Read these off the array that follows. Indices start at 1.
1) Give the entry directly above the smallest entry.
2) Give the entry in row 1 and column 1.
3) Give the top entry of the column that holds the smallest entry.
4) Give the entry directly below the smallest entry.
5) Give the entry in row 1 and column 3.
6) Give the entry at row 3, column 1.
7) Give the entry at row 2, column 1.
8) Give the bottom-left entry.
[[ -5  -5   0   1  11   8  -6  46   1   2  11 -14  -4 -14  -5  -8]
 [ -4  21 -17   7  -5 -13  -6  11  20  -7   5 -18  19  -3 -10   3]
 [  8 -19  -9   4   6  13 -27  39   1  -2  -3 -11 -37  -4   8 -21]
 [ 32 -18  -4   2 -10  -5 -25 -19  -9  10   1   0   0 -14   3 -14]
 [ -5 -21 -26 -30  23  11 -44 -13  -7  44   9  -2 -10  -4  -4  21]
 [ -8   7 -13  21 -12  -2   4   6   1  35 -13  12   2 -21  -2  -6]
 [ 41 -23  14   3  20   5   6  11 -14   0   2  13  12  31  -1 -19]
 [  9   7   6  30  -9  18 -29  -3  16  16   4  -1  16   9  -8 -41]
 [-12  -8   4 -34  30  20 -22  -2  -1   3 -33  24   4 -29  23  18]
 [-25  -5  -4   4  -8  31   6 -15  -4  23  -7   7   1  18   5  10]
 [ 10  11  26 -16   9  -8 -16  -6  11 -13  -6   5 -32   4   2  13]
 [  7 -18 -18 -11 -16  -5 -13 -21  24  27 -15 -22 -10  -5  -4   3]
 [  3 -23 -11  16   7  10  17  36   0  -9  16  10   3 -17  -3 -11]]
1) -25
2) -5
3) -6
4) 4
5) 0
6) 8
7) -4
8) 3

[[ -9 -20  28 -27  10 -24 -37 -39 -28]
 [-14 -23 -10  -9   1  26  -8  14 -22]
 [ 10   5 -27  36  12  21   0  18  28]
 [-19 -35 -41 -12   5  38 -18  35 -23]
 [-10  22  -1  18 -34  10  17  30  19]]
Indices start at 1.
The entry just right of -19 is -35
Report the entry just right of the smallest entry.
Answer: -12
The entry at row 2, column 2: -23
Report the entry in the bottom-left corner.
Answer: -10
Report the entry in the top-right corner.
Answer: -28
The entry directly above 26 -> -24
Report the entry directly above -34.
Answer: 5
Report the entry in row 1 and column 2.
Answer: -20
The entry just left of the centre entry -> 36
The entry at row 3, column 1: 10
Report the entry in the top-left corner.
Answer: -9
The entry directly above -41 is -27
Report the entry just left of -18.
Answer: 38
Report the entry just right of 12.
Answer: 21
The entry directly above 14 -> -39
The entry just right of the largest entry: -18
The entry directly below -8: 0
Report the entry at row 2, column 1.
Answer: -14
The top entry of the column that holds the smallest entry is 28
The smallest entry: -41

x =
537,638,338,551,408,543,594,683,388
419,584,520,806,336,288,428,538,457
417,548,596,302,373,483,492,649,509
459,517,441,552,442,651,523,539,529
468,492,490,545,465,161,630,957,517
371,530,667,787,316,254,423,565,470
418,244,433,365,202,465,403,473,596
578,303,690,370,744,740,330,314,133
713,562,260,602,636,452,417,381,463
14,352,324,287,273,728,495,222,914
445,289,421,733,689,507,451,477,547
607,257,721,297,796,781,342,350,83
597,395,376,618,702,377,361,398,465
The entry just right of the centre entry -> 465
The entry directly above the smallest entry?
Answer: 713
The top entry of the column that holds the smallest entry?
Answer: 537
The entry directly below 373?
Answer: 442
The largest entry in the last row?
Answer: 702
The entry directly below 667?
Answer: 433
The entry directly above 468?
Answer: 459
The entry just left of 806?
Answer: 520
The entry directly above the largest entry -> 539
The entry just right of 602?
Answer: 636
The 1st entry on the diagonal from the top-right corner?
Answer: 388
The entry just right of the smallest entry -> 352
The median of all entries?
Answer: 468
The last entry, reading row by row?
Answer: 465
The third largest entry -> 806
The entry just right of 537: 638
The entry just right of the largest entry?
Answer: 517
The entry directly below 314?
Answer: 381
The entry just left of the largest entry?
Answer: 630
The entry just right of 702?
Answer: 377
The third entry on the diagonal from the top-right corner?
Answer: 492
The entry just left of 630?
Answer: 161
The entry directly below 495: 451
The smallest entry in the first row is 338
The entry directly above 433?
Answer: 667
The entry directly above 728: 452
The entry just left of 428?
Answer: 288
The entry directly below 914?
Answer: 547
The entry in the bottom-left corner?
Answer: 597
The entry directly above 552 is 302

X =
[[ 21  23  36 -19 -31   0  22]
 [ 19  23  38 -19 -32   3  19]
 [ 17  23  40 -20 -32  -2  18]
 [ 25  22  27 -17 -29  -1  30]]
Rows and columns are numbered from 1.
The entry in row 1 and column 2 -> 23
The entry directly below 17: 25
Give the entry directly below -2.
A: -1
Give the top-left entry.
A: 21
Give the bottom entry of the column that holds the largest entry.
A: 27
Give the entry just left of 18.
A: -2
Give the entry directly above -17.
A: -20
The entry at row 1, column 3 is 36
Give the top-right entry.
A: 22
The entry in row 3 and column 2: 23
Give the entry in row 3 and column 1.
A: 17
The maximum: 40
